Turns, then the turns between two rows, first turn first; the first pair answered:
turn reter:
[ -6  18  -2 -14  18 -13  22  -3] -> [ -5  10  12 -22  20 -11  18   7]
[13 -8 43 -3 16 -8  1 -5] -> [ 10 -15  44   0  -1  -3 -13  -2]
[ 23 -18 -13  12  -3  12   8 -24] -> [ 25 -17 -11  10   5  11  13 -24]
[ 22  -2 -12  10  12  22   3 -43] -> [ 26  -2  -3   5  24  20   9 -38]
turn Simu:
[-27  48  16   3 -12 -11 -12   3] -> [-23  44 -16   5  -5 -21  21   7]
[-10  22  -8   7  13  -4  15  -5] -> [ -4   8 -18   6  15   8  19   2]
[  1 -12   5  -8  15 -27  22  10] -> [  5 -24   1 -10  18 -15  18  15]
turn zenav:
[ 24  -1  16  21 -42 -31 -22 -35] -> [ 20  -4  25  18 -42 -24 -32 -29]
[ 10 -41   7  -7  -2  24  -1   2] -> [-15 -17  10 -12   0  39 -17  -5]
[-13   5   2  -7 -13   8 -10   9] -> [-15  14  -9  -4 -11   1   1   0]
turn zok:
[ -8  10  -6  13 -34 -26  -1 -17] -> [-11  29   3  11 -15 -15  -5 -31]
[  5   1   8 -22  25  39   5  -6] -> [ 13 -23  14 -23  16  30   6  12]
[ -1  13  21  17   2 -15  -9 -17] -> [  4   4  28  15   3 -17  -9  -8]
[ 18  -2  60 -21 -28 -22 -10  21] -> [  8  -7  27  -9 -60 -33  -1  24]
Now pairs of rows:
Each pair is two turns apart.
[-16  -5   0 -18  15  34  -7  28] -> [-27  16 -11 -14  17  31  -3  15]
zenav, Simu
[ 48 -17  44 -10  16 -15   8  -2] -> [ 28 -33  42 -13 -19 -12 -12  25]
zenav, zok
[-28  27 -23  22   2  -7  -3 -35] -> [ 18 -30 -36  26   4  -3  15 -17]
zenav, Simu
[-12  -3 -40  12  -7  14  18  -6] -> [  5 -38 -14   7 -10  21   0  15]
zenav, zenav
[ -7  -7 -15   2 -17  -7   9  -6] -> [ -7  11   1  -5  10   6   3 -21]
zok, zok
[-28  87   3  -4  20  -4  -2 -60] -> [  8  56  17 -26  79   7  29 -36]
Simu, zok
[ 33  -4  13  18   7 -39  38  -1] -> [ 42 -35  13  13   8 -17  27  17]
Simu, reter
[ -2 -10   2  -6 -16 -42  -3   1] -> [ -1 -28   6 -13 -16 -26 -12  16]
Simu, zenav
[ 32  20  -5   6  -3  -4  19 -25] -> [ 40   8  -6   1   6  10  18 -18]
Simu, zok
[ 22 -21 -17  -1  16  20  18  11] -> [ 18 -32  -5   1  -7  23  -7  15]
Simu, zok
[-26  17 -14  -7 -42 -35   5   8] -> [-23  32 -23  -1 -31 -30  10 -12]
zenav, zok
[ 21 -23 -17 -19 -23  33  -6   2] -> [ 21  -9 -34 -13 -17  28   7 -13]
reter, reter
[ 25 -21 -13 -11  42   9  26  17] -> [ 20 -41 -25  -5   6   4  18  34]
reter, zok
[ 12 -19   5   2 -29 -10  -6 -15] -> [ -9   2   8  -3 -28   3 -22 -20]
zenav, zenav
[-19   0  23  22 -18 -12  -7  18] -> [-24  12  -1  23 -14 -20  15  13]
zenav, Simu
[ -2 -12   5   0  -9  18 -17  29] -> [-24  24  -3   1  -9  12 -14  13]
zenav, Simu
[-12  18  14  -3  23  22 -21 -19] -> [ -2   9  36  -9  31   3 -11  -4]
Simu, zok
[-12  43  18 -13  19 -10  -4  -9] -> [  0  25  22 -18  22 -26  15  10]
zok, Simu
[-10 -32 -49   1 -33   2   9 -11] -> [  2 -44 -43  -5 -14  28   1 -11]
reter, Simu
[-20  24 -10  14 -14  12 -17 -28] -> [  3  25  -4  16  12   3   2 -40]
zenav, zok
[-32  32   2  -9  -9  29 -39  -7] -> [-11  -4  35 -19  -5  22 -44  23]
zok, zok
[-51  13  -8 -12  19  -4  19   7] -> [-42   3  -2 -18  33   3  21  13]
zok, Simu
[ 16 -24 -18  27 -30   4 -27 -17] -> [  6   2  -9  29 -23   4 -35 -34]
Simu, zok
[-17 -27 -28 -17 -14  21 -10  20] -> [-25  -6 -44 -14 -11  16   1   7]
zenav, zenav
[  5 -41  14 -13 -13  30 -28  39] -> [-16  -7  19   3 -45  15 -48   9]
reter, Simu
[-19  10 -29  -2 -14 -24  28  -5] -> [-16  26  -1 -15  26 -15  27 -10]
zok, reter
[-31  23 -16  -6 -18   8   3   6] -> [-27  31 -11 -11   3  13  10   0]
zok, Simu
[ 46 -60  10   6 -18   5 -13  11] -> [ -4 -17   2   7 -36  41 -55 -11]
zenav, reter
[ 15   9  31  16 -13 -33 -21 -34] -> [ 17   8   9  18 -14 -50   8 -28]
zok, Simu
[-35   1   6 -14 -20  21 -17  45] -> [-45  19  -7  -9 -19  26 -16  30]
zok, zok
[ -2 -11 -14  21 -40 -49  -2  -5] -> [ -8  31 -19  18  -1 -43  16 -32]
zok, reter
[ 40   5  74  -1  22  -8 -38   9] -> [ 31  38  26   8  24 -66  34   0]
Simu, Simu
[ -9   0  28 -23  43  56 -34   5] -> [-16  -1  66 -20   7   7 -45  19]
zok, Simu
[ -2 -19 -24 -19   2  13  13  12] -> [ -6 -22 -14 -17 -10  23  -8  12]
Simu, zok
[ -4 -14   9 -12  13   7  -2  16] -> [-23   3  -1  -9   3  13 -11   6]
reter, zenav
[ 22 -35 -31  24 -25   6  18   0] -> [ 28 -44 -15  18 -16  27  -2   0]
reter, Simu
[ 25  -2   7   4   2 -15  17 -10] -> [ 23   0  -3   8  -5 -17  20 -14]
zok, zok
[-20 -19  17 -18  -5  22 -27  54] -> [-42  43 -38  -1   3  -2  18  11]
zenav, zenav
[-42  35 -20  -9 -10  -8   1  22] -> [-39  42   4 -17  15   1  -4  19]
zok, reter
[ 16  16 -11  33 -26 -32  10 -55] -> [ 31  21  18  17  19 -32  22 -53]
reter, zok
[ -8  19  27  -7  10  21 -36 -19] -> [ -7  36 -24   5  17   0  11 -33]
zenav, Simu
[ 4 20  3 -2  7 14 -3  4] -> [ 8 19  2 -2 12  6  7  5]
zenav, reter
[ 19  -7  -7   5  29 -34  48 -10] -> [ 26 -36 -28   7  19  -7  39   2]
Simu, zok
[-48   7 -34   1 -42 -19  12  23] -> [-16  13 -48  13 -14 -33  45  -6]
zok, zenav
[ 42 -42  23  32 -29 -23   7  -6] -> [-24  16  43  13 -25  21 -47 -16]
zenav, zenav
[  5   4 -26 -10  27  46 -16  16] -> [  1   9  15 -12  19  37 -42  18]
zok, Simu
[ -5  13 -25   4  -2  16   6 -21] -> [ 12   8 -11   1  18  13  13 -22]
zok, zenav
[-24   8 -33  22 -49 -19  -7  -6] -> [  2 -28 -34  23 -47 -13  -2   8]
zenav, Simu
[  6 -15  13 -22  23   4  10  19] -> [  1 -28  -4 -14 -10  -2   8  27]
zok, reter
[  4 -17 -36  15 -26  -1  13   0] -> [ 12  -8 -31   8   3  -9  36  -1]
reter, reter
[ 30 -22 -14  -9   1 -17  33  -7] -> [ 21 -34  25 -25   3   5  -4  15]
reter, zenav
[-32 -18 -16   7 -37  17 -35  -3] -> [-41  15  -1   6 -20  12 -37 -24]
Simu, zok
[ 38 -21  -1   4  27  11  12   7] -> [ 26 -20 -33  16  -1   1  20   6]
zok, zok
[ -9  32  38  -2   7 -13 -11 -22] -> [  1   6  51  -6  -3 -18 -16  -2]
reter, zok
[-14  -2 -23  -4   8 -24  30 -11] -> [ -1 -28 -15 -15  22  -4  25   6]
reter, Simu
[ 26 -35 -16  -3  10  -6  18   9] -> [ 17 -25  32  -5   1   2 -28  -1]
Simu, Simu
[  6  12  13   4 -12 -23   4 -28] -> [ 14   2   2  -3   4 -24  26 -16]
Simu, reter
[-28   9 -31 -24  -3   1  19  37] -> [-26  -5  -6 -28  -5  28 -16  41]
Simu, Simu
[12 -9  9  4 -8 -3 21  5] -> [  2   7  -6   8 -11   0  23  -9]
zok, zok
[ -8  21  54 -25  41 -25   4  13] -> [-22  -4  57 -16 -13 -10 -42  23]
reter, reter
[ -1 -15 -17  -1   0  32  -5 -32] -> [ 10 -18 -19   0   9  24   9 -33]
reter, zenav
[-25  48 -41   2  14  -9  34 -27] -> [ -1   9 -35 -17  52  14  46   4]
reter, Simu
